50 stands for zero in the data rows.
Some points:
[65. 45. 46. 65. 27. 59. 62. 45. 36. 68. 60. 38. 57. 60. 52. 49. 28. 55. 57. 29. 58. 50. 37. 36. 38. 21. 54. 34. 57. 23. 55. 61.]
[27. 49. 47. 43. 79. 50. 56. 55. 58. 44. 67. 42. 39. 63. 48. 51. 61. 39. 76. 39. 31. 54. 18. 48. 49. 23. 72. 73. 46. 41. 61. 38.]
[70. 43. 36. 65. 50. 64. 18. 44. 19. 62. 47. 42. 38. 64. 48. 41. 69. 26. 40. 29. 81. 62. 39. 49. 60. 37. 56. 66. 41. 46. 52. 48.]
[47. 81. 66. 48. 28. 75. 58. 59. 49. 46. 39. 50. 36. 71. 58. 57. 54. 49. 29. 48. 51. 52. 50. 72. 35. 42. 20. 53. 77. 56. 61. 37.]
[52. 57. 72. 59. 74. 36. 63. 69. 35. 61. 61. 75. 58. 40. 43. 63. 55. 32. 45. 58. 53. 33. 37. 46. 76. 55. 46. 47. 40. 26. 21. 47.]
[67. 59. 50. 39. 45. 54. 46. 73. 45. 32. 54. 43. 54. 43. 85. 43. 57. 40. 69. 27. 52. 46. 61. 31. 47. 83. 41. 43. 38. 62. 42. 76.]
[37. 50. 52. 56. 36. 18. 37. 51. 53. 62. 41. 39. 48. 40. 58. 85. 61. 66. 33. 32. 55. 51. 66. 78. 50. 49. 53. 61. 31. 37. 64. 47.]
[70. 38. 33. 26. 55. 35. 50. 27. 33. 52. 64. 56. 48. 55. 67. 60. 84. 52. 91. 69. 60. 54. 75. 42. 41. 40. 41. 37. 69. 17. 34. 53.]
[49. 34. 77. 45. 52. 76. 51. 56. 47. 55. 75. 46. 43. 39. 56. 51. 35. 65. 28. 57. 61. 55. 55. 48. 48. 62. 42. 44. 50. 65. 53. 44.]
[64. 61. 50. 72. 52. 62. 61. 26. 59. 68. 47. 52. 63. 36. 32. 55. 55. 70. 52. 28. 38. 63. 47. 52. 51. 55. 56. 49. 58. 53. 15. 62.]
[46. 38. 55. 58. 39. 48. 56. 47. 42. 81. 37. 50. 54. 68. 50. 77. 49. 35. 61. 55. 42. 70. 14. 28. 56. 69. 47. 35. 40. 57. 37. 51.]
[45. 53. 57. 60. 49. 42. 45. 41. 60. 31. 31. 44. 60. 76. 50. 39. 22. 55. 70. 64. 69. 59. 48. 54. 70. 29. 52. 60. 43. 58. 25. 35.]
[73. 63. 48. 64. 29. 59. 25. 61. 44. 40. 51. 60. 45. 35. 22. 46. 58. 45. 44. 51. 17. 47. 52. 40. 46. 38. 60. 73. 62. 50. 39. 54.]
[63. 53. 70. 52. 55. 31. 52. 60. 76. 55. 62. 47. 57. 39. 61. 81. 49. 43. 36. 50. 49. 51. 61. 52. 64. 19. 33. 57. 24. 51. 57. 55.]
[48. 58. 65. 28. 55. 50. 44. 32. 18. 49. 41. 41. 47. 27. 34. 45. 27. 24. 52. 53. 40. 49. 55. 53.  8. 43. 67. 55. 24. 76. 42. 60.]
[45. 18. 66. 37. 55. 36. 57. 68. 43. 29. 32. 41. 47. 57. 62. 55. 51. 44. 26. 64. 49. 74. 61. 48. 17. 55. 79. 60. 59. 59. 29. 76.]
[38. 36. 73. 34. 35. 57. 50. 55. 54. 76. 40. 63. 81. 45. 54. 30. 54. 40. 83. 50. 43. 30. 88. 42. 62. 21. 43. 44. 51. 42. 38. 44.]
[69. 10. 32. 61. 52. 56. 33. 59. 52. 57. 32. 48. 65. 49. 63. 23. 42. 63. 50. 62. 44. 45. 23. 57. 69. 52. 33. 73. 48. 37. 68. 55.]
[56. 72. 58. 37. 47. 30. 46. 46. 49. 55. 64. 56. 53. 85. 52. 57. 48. 47. 54. 45. 48. 69. 49. 40. 65. 75. 49. 50. 41. 68. 69. 46.]
[49. 58. 61. 98. 49. 45. 66. 29. 78. 42. 43. 33. 39. 29. 78. 50. 57. 18. 53. 52. 46. 63. 62. 60. 58. 55. 47. 42. 36. 32. 56. 62.]
[50. 55. 55. 32. 49. 71. 71. 58. 49. 26. 72. 20. 63. 46. 39. 50. 48. 71. 58. 50. 54. 45. 36. 36. 57. 46. 55. 65. 29. 36. 60. 65.]
[29. 62. 32. 43. 56. 19. 59. 63. 25. 35. 51. 35. 63. 53. 52. 56. 29. 41. 35. 47. 23. 50. 59. 48. 52. 43. 26. 55. 65. 44. 51. 49.]
[24. 28. 19. 54. 64. 60. 38. 49. 62. 64. 45. 39. 48. 38. 46. 68. 56. 43. 59. 39. 52. 56. 64. 46. 50. 42. 46. 65. 49. 77. 59. 40.]
[69. 49. 55. 54. 58. 65. 44. 58. 37. 25. 45. 27. 57. 45. 61. 67. 59. 60. 59. 39. 36. 40. 41. 79. 12. 35. 51. 16. 50. 50. 44.  1.]
[44. 34. 64. 72. 34. 49. 77. 59. 41. 39. 38. 93. 42. 34. 64. 67. 50. 63. 66. 46. 49. 35. 43. 30. 49. 38. 80. 59. 65. 79. 83. 49.]
[56. 48. 62. 40. 51. 49. 31. 62. 61. 44. 62. 37. 56. 29. 28. 63. 45. 60. 52. 62. 79. 65. 69. 24. 53. 86. 67. 38. 64. 40. 71. 31.]
[69. 56. 46. 39. 32. 61. 63. 28. 57. 37. 37. 57. 64. 69. 34. 71. 38. 51. 28. 35. 36. 37. 62. 74. 39. 67. 45. 73. 55. 44. 53. 49.]
[46. 76. 46. 48. 60. 58. 56. 51. 52. 62. 33. 47. 52. 45. 54. 28. 44. 64. 71. 57. 49. 39. 37. 49. 30. 54. 46. 49. 29. 64. 59. 56.]
[53. 50. 60. 60. 26. 41. 37. 50. 71. 16. 55. 59. 46. 35. 38. 40. 67. 35. 53. 56. 50. 61. 38. 27. 50. 58. 30. 50. 60. 55. 55. 31.]
[44. 59. 60. 32. 60. 71. 30. 59. 53. 46. 31. 50. 73. 56. 73. 51. 73. 49. 55. 52. 37. 36. 44. 76. 41. 35. 61. 45. 56. 29. 45. 37.]
[50. 52. 22. 45. 45. 64. 30. 42. 63. 45. 45. 54. 53. 54. 65. 76. 54. 65. 39. 69. 53. 28. 45. 25. 61. 56. 60. 69. 51. 59. 28. 40.]
[49. 34. 44. 52. 55. 42. 45. 55. 63. 69. 79. 43. 42. 52. 52. 49. 28. 26. 48. 37. 20. 20. 43. 53. 47. 69. 65. 43. 63. 62. 37. 33.]
[76. 48. 33. 23. 67. 57. 49. 54. 51. 42. 48. 57. 59. 15. 47. 48. 58. 42. 51. 39. 49. 78. 28. 66. 80. 46. 50. 37. 68. 71. 54. 69.]
[58. 63. 59. 62. 65. 38. 52. 58. 41. 58. 49. 43. 58. 52. 15. 35. 60. 67. 47. 34. 26. 74. 74. 60. 74. 49. 62. 37. 59. 61. 44. 44.]
[47. 59. 26. 54. 66. 63. 68. 59. 51. 58. 33. 52. 16. 55. 46. 48. 17. 60. 53. 61. 45. 75. 72. 48. 54. 36. 46. 37. 47. 35. 44. 36.]
[59. 38. 51. 37. 66. 31. 65. 19. 60. 51. 53. 39. 44. 51. 40. 32. 60. 49. 43. 39. 78. 28. 42. 57. 50. 32. 57. 59. 68. 78. 33. 48.]
[24. 36. 51. 36. 30. 37. 34. 39. 44. 25. 82. 63. 27. 35. 50. 45. 37. 64. 64. 34. 55. 52. 45. 80. 64. 63. 61. 35. 60. 41. 48. 67.]
[38. 29. 54. 68. 79. 68. 30. 53. 30. 53. 56. 61. 36. 51. 35. 50. 63. 73. 65. 52. 61. 37. 64. 53. 29. 58. 17. 65. 36. 40. 53. 70.]
[59. 67. 55. 87. 51. 33. 49. 63. 38. 49. 56. 50. 68. 59. 55. 57. 70. 54. 65. 88. 52. 37. 63. 86. 56. 49. 61. 46. 30. 69. 53. 67.]
[50. 38. 51. 53. 53. 44. 51. 61. 65. 46. 57. 51. 64. 79. 16. 48. 51. 36. 41. 63. 70. 48. 36. 55. 54. 53. 53. 20. 47. 48. 65. 58.]
[48. 47. 75. 45. 47. 64. 37. 29. 52. 53. 28. 30. 28. 73. 47. 55. 62. 49. 43. 45. 32. 47. 68. 42. 62. 67. 63. 49. 53. 41. 85. 55.]
[22. 57. 42. 41. 20. 53. 52. 74. 73. 64. 54. 48. 56. 62. 50. 45. 54. 36. 44. 43. 81. 64. 52. 67. 54. 51. 57. 30. 40. 60. 44. 53.]
[65. 46. 75. 34. 54. 44. 54. 35. 57. 51. 54. 61. 10. 48. 69. 40. 66. 66. 15. 48. 52. 53. 65. 44. 62. 40. 43. 45. 17. 54. 52. 38.]
[48. 54. 54. 54. 66. 70. 56. 27. 44. 82. 94. 72. 68. 48. 72. 57. 66. 47. 50. 62. 61. 78. 68. 52. 26. 45. 41. 73. 78. 48. 53. 48.]
[52. 34. 59. 31. 27. 60. 71. 54. 53. 50. 58. 43. 47. 48. 40. 37. 57. 59. 68. 55. 37. 62. 42. 62. 48. 69. 39. 60. 13. 50. 45. 56.]
[65. 80. 44. 42. 48. 41. 46. 79. 71. 70. 39. 49.  7. 40. 33. 60. 30. 45. 66. 58. 51. 30. 48. 49. 29. 38. 70. 73. 69. 34. 47. 66.]
[49. 43. 46. 59. 53. 54. 65. 37. 57. 46. 50. 44. 63. 46. 40. 43. 44. 36. 37. 47. 62. 31. 51. 25. 32. 49. 25. 45. 45. 55. 63. 68.]
[35. 50. 73. 45. 56. 27. 50. 53. 44. 43. 29. 31. 39. 53. 46. 49. 54. 62. 48. 34. 44. 30. 47. 20. 45. 65. 35. 52. 68. 47. 46. 56.]
[49. 62. 46. 40. 49. 33. 33. 41. 68. 57. 52. 58. 56. 35. 58.  8. 57. 56. 20. 66. 35. 57. 41. 42. 30. 57. 76. 45. 56. 42. 63. 53.]
[49. 45. 27. 54. 73. 42. 56. 57. 51. 70. 37. 48. 43. 41. 58. 46. 52. 49. 50. 36. 77. 36. 34. 60. 54. 65. 33. 49. 55. 64. 64. 36.]
[64. 48. 67. 57. 34. 29. 19. 57. 61. 44. 54. 63. 47. 50. 58. 34. 25. 69. 64. 55. 55. 69. 29. 54. 37. 58. 35. 57. 61. 51. 48. 40.]
[37. 54. 34. 45. 46. 66. 54. 44. 36. 51. 61. 43. 22. 46. 47. 39. 56. 23. 49. 67. 53. 39. 46. 67. 74. 48. 44. 50. 66. 75. 53. 40.]
[27. 66. 66. 51. 48. 68. 65. 49. 29. 65. 35. 44. 59. 38. 54. 37. 56. 56. 27. 54. 67. 64. 32. 40. 66. 52. 51. 52. 58. 38. 26. 60.]
[41. 60. 53. 47. 46. 60. 35. 19. 49. 50. 39. 54. 62. 42. 44. 81. 24. 46. 46. 77. 44. 36. 37. 49. 64. 52. 41. 20. 50. 37. 52. 67.]
[58. 34. 39. 45. 47. 59. 76. 56. 57. 48. 29. 67. 51. 64. 35. 60. 58. 38. 45. 66. 43. 48. 51. 47. 47. 60. 40. 36. 59. 34. 38. 56.]
[69. 51. 50. 59. 56. 47. 59. 64. 48. 33. 60. 46. 49. 68. 81. 33. 21. 57. 48. 47. 55. 51. 75. 61. 74. 58. 74. 46. 50. 45. 57. 55.]
[39. 60. 38. 36. 69. 45. 60. 34. 39. 39. 34. 90. 70. 49. 44. 52. 41. 39. 54. 26. 61. 53. 60. 50. 43. 59. 49. 56. 44. 36. 67. 27.]
[46. 41. 19. 63. 22. 39. 69. 46. 34. 55. 56. 34. 59. 32. 44. 39. 56. 55. 39. 74. 56. 37. 47. 38. 45. 59. 59. 69. 41. 37. 55. 16.]
[23. 51. 29. 69. 72. 59. 37. 46. 66. 28. 59. 75. 51. 63. 42. 48. 46. 42. 39. 31. 54. 48. 59. 44. 40. 52. 47. 50. 36. 36. 36. 49.]
[39. 52. 34. 45. 45. 41. 58. 48. 67. 33. 64. 38. 46. 63. 50. 39. 52. 71. 69. 53. 33. 53. 43. 55. 57. 41. 49. 47. 65. 71. 52. 63.]
[48. 57. 24. 55. 39. 47. 41. 57. 30. 63. 52. 71. 51. 65. 54. 42. 53. 68. 30. 43. 37. 49. 54. 35. 47. 26. 49. 22. 38. 57. 43. 59.]
Along one direction, these points spread out more than along any other. Where along it does each point below lie, from 0 to 99? 50 is the average, and the first point above lies past it. One standard deviation of the points above along it is 16.
[53. 50. 60. 60. 26. 41. 37. 50. 71. 16. 55. 59. 46. 35. 38. 40. 67. 35. 53. 56. 50. 61. 38. 27. 50. 58. 30. 50. 60. 55. 55. 31.] 27
[41. 60. 53. 47. 46. 60. 35. 19. 49. 50. 39. 54. 62. 42. 44. 81. 24. 46. 46. 77. 44. 36. 37. 49. 64. 52. 41. 20. 50. 37. 52. 67.] 56
[65. 45. 46. 65. 27. 59. 62. 45. 36. 68. 60. 38. 57. 60. 52. 49. 28. 55. 57. 29. 58. 50. 37. 36. 38. 21. 54. 34. 57. 23. 55. 61.] 66
[69. 10. 32. 61. 52. 56. 33. 59. 52. 57. 32. 48. 65. 49. 63. 23. 42. 63. 50. 62. 44. 45. 23. 57. 69. 52. 33. 73. 48. 37. 68. 55.] 54
[29. 62. 32. 43. 56. 19. 59. 63. 25. 35. 51. 35. 63. 53. 52. 56. 29. 41. 35. 47. 23. 50. 59. 48. 52. 43. 26. 55. 65. 44. 51. 49.] 51
[70. 43. 36. 65. 50. 64. 18. 44. 19. 62. 47. 42. 38. 64. 48. 41. 69. 26. 40. 29. 81. 62. 39. 49. 60. 37. 56. 66. 41. 46. 52. 48.] 69
[58. 34. 39. 45. 47. 59. 76. 56. 57. 48. 29. 67. 51. 64. 35. 60. 58. 38. 45. 66. 43. 48. 51. 47. 47. 60. 40. 36. 59. 34. 38. 56.] 63
[63. 53. 70. 52. 55. 31. 52. 60. 76. 55. 62. 47. 57. 39. 61. 81. 49. 43. 36. 50. 49. 51. 61. 52. 64. 19. 33. 57. 24. 51. 57. 55.] 47
[49. 45. 27. 54. 73. 42. 56. 57. 51. 70. 37. 48. 43. 41. 58. 46. 52. 49. 50. 36. 77. 36. 34. 60. 54. 65. 33. 49. 55. 64. 64. 36.] 60
[48. 58. 65. 28. 55. 50. 44. 32. 18. 49. 41. 41. 47. 27. 34. 45. 27. 24. 52. 53. 40. 49. 55. 53.  8. 43. 67. 55. 24. 76. 42. 60.] 50
[67. 59. 50. 39. 45. 54. 46. 73. 45. 32. 54. 43. 54. 43. 85. 43. 57. 40. 69. 27. 52. 46. 61. 31. 47. 83. 41. 43. 38. 62. 42. 76.] 31
[50. 52. 22. 45. 45. 64. 30. 42. 63. 45. 45. 54. 53. 54. 65. 76. 54. 65. 39. 69. 53. 28. 45. 25. 61. 56. 60. 69. 51. 59. 28. 40.] 59
[59. 67. 55. 87. 51. 33. 49. 63. 38. 49. 56. 50. 68. 59. 55. 57. 70. 54. 65. 88. 52. 37. 63. 86. 56. 49. 61. 46. 30. 69. 53. 67.] 52
[49. 34. 44. 52. 55. 42. 45. 55. 63. 69. 79. 43. 42. 52. 52. 49. 28. 26. 48. 37. 20. 20. 43. 53. 47. 69. 65. 43. 63. 62. 37. 33.] 41
[27. 49. 47. 43. 79. 50. 56. 55. 58. 44. 67. 42. 39. 63. 48. 51. 61. 39. 76. 39. 31. 54. 18. 48. 49. 23. 72. 73. 46. 41. 61. 38.] 60
[65. 80. 44. 42. 48. 41. 46. 79. 71. 70. 39. 49.  7. 40. 33. 60. 30. 45. 66. 58. 51. 30. 48. 49. 29. 38. 70. 73. 69. 34. 47. 66.] 45
